The same turns and mirrors carry the whole set onto itself, and each row onto the other rows of its family. Which rows share a family with each named row? Give them in list order.
These 16 rows form 4 families of 4 rows each.
Fiv: [ 0.06, -0.02,  0.29, -0.02,  0.18,  0.04, -0.10, -0.24, -0.36,  0.17,
  0.13,  0.04,  0.02,  0.03, -0.16, -0.11, -0.09,  0.04, -0.08,  0.13,
 -0.17]
Dozo: [-0.01,  0.26, -0.02,  0.08, -0.21,  0.25,  0.04,  0.08, -0.07,  0.38,
  0.02, -0.03,  0.15,  0.08,  0.01,  0.02, -0.14,  0.25, -0.35, -0.07,
 -0.03]
Kod: [-0.11,  0.44,  0.09, -0.07, -0.10,  0.00,  0.09, -0.03,  0.02,  0.23,
  0.11, -0.15,  0.07, -0.16, -0.09,  0.16, -0.14,  0.12, -0.23, -0.06,
  0.18]
gek: [ 0.19, -0.24, -0.05, -0.25,  0.11, -0.01, -0.16, -0.17, -0.23,  0.17,
  0.01, -0.11,  0.20,  0.12,  0.13,  0.03, -0.02, -0.13, -0.27,  0.08,
 -0.06]
Sivi: [ 0.05, -0.18, -0.21,  0.02,  0.26,  0.02, -0.02,  0.08,  0.09, -0.14,
 -0.14,  0.38,  0.10,  0.03,  0.25, -0.05,  0.11, -0.24,  0.14,  0.05,
  0.03]
ribab: [-0.12,  0.28, -0.25,  0.14, -0.11,  0.07,  0.01,  0.06,  0.21, -0.08,
  0.00,  0.09, -0.24, -0.04,  0.20,  0.18,  0.11,  0.09,  0.24, -0.21,
  0.02]
Vafu: [-0.21,  0.17, -0.08,  0.02, -0.07,  0.11, -0.13,  0.05,  0.00,  0.26,
  0.07, -0.15,  0.05,  0.06, -0.36,  0.07,  0.08,  0.29, -0.21, -0.15,
  0.17]
Non: [-0.25,  0.22, -0.19,  0.10, -0.33, -0.08,  0.26,  0.15,  0.10, -0.09,
 -0.04,  0.20, -0.01,  0.03,  0.24, -0.01, -0.06, -0.01,  0.19, -0.05,
  0.26]
telu: [ 0.24, -0.02,  0.14,  0.00,  0.28,  0.12, -0.07, -0.06, -0.20,  0.18,
 -0.09, -0.17,  0.16,  0.00, -0.18, -0.02,  0.00, -0.13, -0.18,  0.24,
 -0.04]
nal: [-0.07, -0.28, -0.04,  0.22,  0.20, -0.05, -0.16, -0.08, -0.17, -0.28,
 -0.07, -0.03, -0.11,  0.05,  0.24, -0.10,  0.04, -0.08,  0.17,  0.24,
 -0.07]
muv: [-0.18,  0.28,  0.11, -0.14, -0.22,  0.16,  0.08, -0.14,  0.12,  0.17,
  0.24,  0.02, -0.06,  0.15, -0.26,  0.03, -0.13,  0.25, -0.07, -0.03,
  0.15]
Lig: [-0.26,  0.02, -0.20,  0.15, -0.17,  0.06,  0.08,  0.09,  0.32, -0.26,
 -0.01,  0.07, -0.17,  0.18,  0.11,  0.06, -0.06,  0.18,  0.18,  0.07,
  0.23]
Ripu: [-0.35,  0.26, -0.19,  0.15, -0.20,  0.17, -0.06,  0.15,  0.27,  0.03,
  0.12,  0.11,  0.01, -0.01,  0.24, -0.14,  0.21, -0.05,  0.01, -0.10,
  0.25]
Lufi: [ 0.05, -0.26, -0.15,  0.10,  0.00,  0.02,  0.03,  0.04, -0.11, -0.16,
 -0.16,  0.01,  0.05,  0.17,  0.20, -0.26,  0.14, -0.34,  0.20,  0.26,
  0.11]
kade: [-0.02, -0.26,  0.06,  0.11, -0.02, -0.21, -0.19,  0.00, -0.15, -0.18,
 -0.10,  0.23, -0.08,  0.26,  0.27, -0.01,  0.09, -0.31,  0.12, -0.07,
  0.03]
rim: [ 0.25, -0.17,  0.05, -0.12,  0.11,  0.27, -0.08, -0.02, -0.33,  0.05,
  0.04, -0.01, -0.06,  0.16, -0.18, -0.21, -0.12, -0.10, -0.22, -0.03,
 -0.10]

Which other rows belong to the same family as muv? Fiv, nal, Lig
Which other rows belong to the same family as Ripu? Dozo, gek, Sivi
Which other rows belong to the same family as rim? ribab, Vafu, kade

The same turns and mirrors carry the whole set onto itself, and each row onto the other rows of its family. Which rows share a family with each named row? Give them in list order.
These 20 rows form 4 families of 5 rows each.
nimid: [-0.02, -0.01, -0.28, -0.31,  0.32, -0.27,  0.11,  0.08,  0.25, -0.21,
 -0.15,  0.12, -0.15, -0.29,  0.12, -0.23,  0.05,  0.31,  0.00, -0.41,
 -0.09,  0.16,  0.24,  0.02,  0.12, -0.16,  0.33,  0.13, -0.41,  0.54,
  0.14, -0.25, -0.03,  0.29, -0.01]
Dofak: [-0.25, -0.12, -0.24,  0.02,  0.31, -0.17,  0.19,  0.08, -0.10, -0.44,
 -0.11,  0.13, -0.22, -0.04,  0.13, -0.11,  0.15,  0.26, -0.25, -0.47,
  0.05,  0.12,  0.37, -0.08, -0.24, -0.10,  0.25, -0.02, -0.20,  0.64,
  0.16, -0.14,  0.05,  0.01,  0.02]
Ledo: [-0.04, -0.02, -0.22, -0.17,  0.36, -0.27,  0.12, -0.02,  0.15, -0.22,
 -0.23,  0.12, -0.03, -0.23, -0.09, -0.35,  0.02,  0.32, -0.19, -0.33,
 -0.06,  0.20,  0.27, -0.05,  0.14, -0.02, -0.03,  0.23, -0.18,  0.75,
  0.19,  0.02, -0.21,  0.24, -0.03]
zavo: [-0.06,  0.15, -0.10, -0.08,  0.18, -0.34,  0.21, -0.17,  0.37,  0.16,
 -0.10,  0.10,  0.16, -0.20, -0.14, -0.40, -0.12,  0.18, -0.10, -0.04,
 -0.01,  0.33,  0.03, -0.24, -0.04,  0.16, -0.27,  0.13, -0.35,  0.78,
 -0.06,  0.13, -0.41,  0.10, -0.05]
baz: [-0.36, -0.01, -0.12,  0.25,  0.10, -0.19,  0.32, -0.01, -0.01, -0.19,
  0.12,  0.11, -0.14,  0.11,  0.23, -0.04,  0.08,  0.08, -0.22, -0.28,
  0.16,  0.20,  0.17, -0.28, -0.64,  0.01,  0.15, -0.28, -0.38,  0.57,
 -0.09, -0.13,  0.01, -0.27,  0.07]
Bab: [-0.33,  0.08, -0.29,  0.21, -0.20, -0.23,  0.41,  0.13,  0.12,  0.07,
  0.08, -0.12, -0.06,  0.13,  0.20, -0.12,  0.00,  0.03, -0.08, -0.02,
  0.10,  0.39, -0.07, -0.37, -0.63, -0.11,  0.07, -0.21, -0.42,  0.30,
  0.03, -0.10,  0.09, -0.23,  0.15]
Vopo: [-0.18,  0.01, -0.05,  0.26, -0.18, -0.20,  0.28,  0.18,  0.16, -0.05,
 -0.03, -0.21, -0.08,  0.22,  0.18, -0.04, -0.18,  0.16, -0.04, -0.14,
  0.26,  0.31,  0.04, -0.36, -0.58,  0.01,  0.29, -0.16, -0.07,  0.34,
 -0.14, -0.02,  0.14, -0.15,  0.24]
rular: [ 0.24,  0.09, -0.28, -0.14,  0.21, -0.48,  0.26, -0.25,  0.54,  0.03,
 -0.18,  0.02,  0.16, -0.02,  0.02, -0.43, -0.27,  0.19, -0.06,  0.21,
  0.09,  0.38,  0.21, -0.08, -0.08, -0.04,  0.03,  0.32, -0.21,  0.47,
 -0.08,  0.15, -0.11,  0.06, -0.08]
Lusu: [-0.36, -0.11, -0.37, -0.02, -0.05, -0.18,  0.33,  0.24,  0.00, -0.29,
 -0.02, -0.07, -0.19,  0.04,  0.45, -0.17,  0.08,  0.25, -0.10, -0.37,
  0.04,  0.17,  0.15, -0.18, -0.31, -0.27,  0.28, -0.11, -0.22,  0.42,
  0.14, -0.18,  0.25, -0.05,  0.19]
giv: [ 0.07,  0.19, -0.24, -0.23,  0.22, -0.43,  0.17, -0.12,  0.59,  0.12,
 -0.05,  0.11,  0.04, -0.34, -0.14, -0.43, -0.14,  0.23, -0.03, -0.10,
 -0.11,  0.28,  0.13, -0.07,  0.03, -0.03,  0.03,  0.21, -0.49,  0.50,
  0.05, -0.14, -0.32,  0.20, -0.12]
bif: [-0.16, -0.14, -0.43, -0.28,  0.22, -0.32,  0.15,  0.07,  0.20, -0.34,
 -0.19,  0.01,  0.00, -0.20,  0.34, -0.37,  0.00,  0.40, -0.01, -0.36,
 -0.12,  0.14,  0.25, -0.03,  0.04, -0.24,  0.14,  0.29, -0.14,  0.52,
  0.11, -0.15,  0.04,  0.24,  0.10]
gel: [-0.17, -0.17, -0.08, -0.03,  0.15, -0.12,  0.31,  0.19,  0.06, -0.25,
 -0.20, -0.04, -0.08,  0.04,  0.36, -0.05, -0.06,  0.26,  0.08, -0.27,
  0.12,  0.12,  0.16, -0.09, -0.28, -0.11,  0.47, -0.01,  0.02,  0.49,
  0.03, -0.03,  0.32,  0.11,  0.22]
zil: [-0.25,  0.18, -0.04,  0.19,  0.02, -0.31,  0.35, -0.16,  0.28,  0.18,
  0.13,  0.09,  0.09,  0.01,  0.06, -0.21, -0.09,  0.03, -0.10,  0.00,
  0.12,  0.32, -0.04, -0.37, -0.53,  0.17, -0.18, -0.18, -0.47,  0.67,
 -0.24,  0.04, -0.27, -0.20,  0.01]
sut: [-0.30,  0.12, -0.15,  0.26, -0.11, -0.13,  0.21,  0.18,  0.31,  0.10,
  0.10,  0.01, -0.25,  0.00,  0.16, -0.06, -0.02,  0.10, -0.19, -0.23,
  0.16,  0.35, -0.03, -0.33, -0.58,  0.03,  0.18, -0.29, -0.54,  0.32,
 -0.15, -0.29, -0.02, -0.20,  0.08]
lita: [-0.12,  0.18, -0.31,  0.11, -0.02, -0.38,  0.27, -0.11,  0.40,  0.27,
 -0.03, -0.08,  0.21, -0.06, -0.06, -0.30, -0.11,  0.04,  0.01,  0.21,
 -0.01,  0.49, -0.11, -0.34, -0.49,  0.00, -0.19,  0.12, -0.44,  0.31,
 -0.09, -0.02, -0.23, -0.06,  0.03]
per: [-0.26, -0.05, -0.21, -0.01,  0.09, -0.08,  0.14,  0.28,  0.07, -0.24,
 -0.05,  0.07, -0.32, -0.08,  0.29, -0.01,  0.12,  0.22, -0.09, -0.48,
  0.08,  0.20,  0.14, -0.14, -0.27, -0.13,  0.44, -0.17, -0.44,  0.44,
  0.02, -0.34,  0.17,  0.04,  0.11]
tafe: [ 0.08, -0.12, -0.23, -0.26,  0.39, -0.29,  0.28, -0.07,  0.29, -0.20,
 -0.30,  0.09,  0.05, -0.08,  0.26, -0.30, -0.12,  0.27,  0.07, -0.07,
  0.02,  0.17,  0.27,  0.07,  0.04, -0.15,  0.32,  0.26, -0.06,  0.56,
  0.05,  0.07,  0.16,  0.24,  0.03]
Fafu: [ 0.09,  0.17, -0.17,  0.20, -0.15, -0.42,  0.24, -0.10,  0.47,  0.13,
 -0.03, -0.16,  0.09,  0.17, -0.02, -0.26, -0.31,  0.15, -0.12,  0.17,
  0.24,  0.46,  0.06, -0.36, -0.45,  0.07,  0.01,  0.05, -0.20,  0.34,
 -0.17,  0.10, -0.13, -0.18,  0.05]
bebuf: [-0.02,  0.05, -0.40, -0.19,  0.23, -0.45,  0.10, -0.14,  0.46,  0.02,
 -0.20,  0.01,  0.26, -0.27,  0.02, -0.46, -0.13,  0.27,  0.06,  0.00,
 -0.13,  0.33,  0.10, -0.14, -0.06, -0.08, -0.14,  0.41, -0.28,  0.45,
 -0.03, -0.06, -0.26,  0.24,  0.01]
zof: [-0.08,  0.27, -0.18,  0.12, -0.04, -0.35,  0.24, -0.05,  0.63,  0.31,
  0.11,  0.03, -0.02, -0.15, -0.10, -0.32, -0.19,  0.09, -0.15,  0.01,
  0.04,  0.40, -0.04, -0.27, -0.37,  0.09, -0.08, -0.07, -0.58,  0.36,
 -0.14, -0.16, -0.31, -0.11, -0.08]

Which other rows belong to the same family as Dofak? Ledo, zavo, baz, zil
Which other rows belong to the same family as bebuf? Bab, Lusu, bif, lita
Which other rows belong to the same family as per? nimid, giv, sut, zof

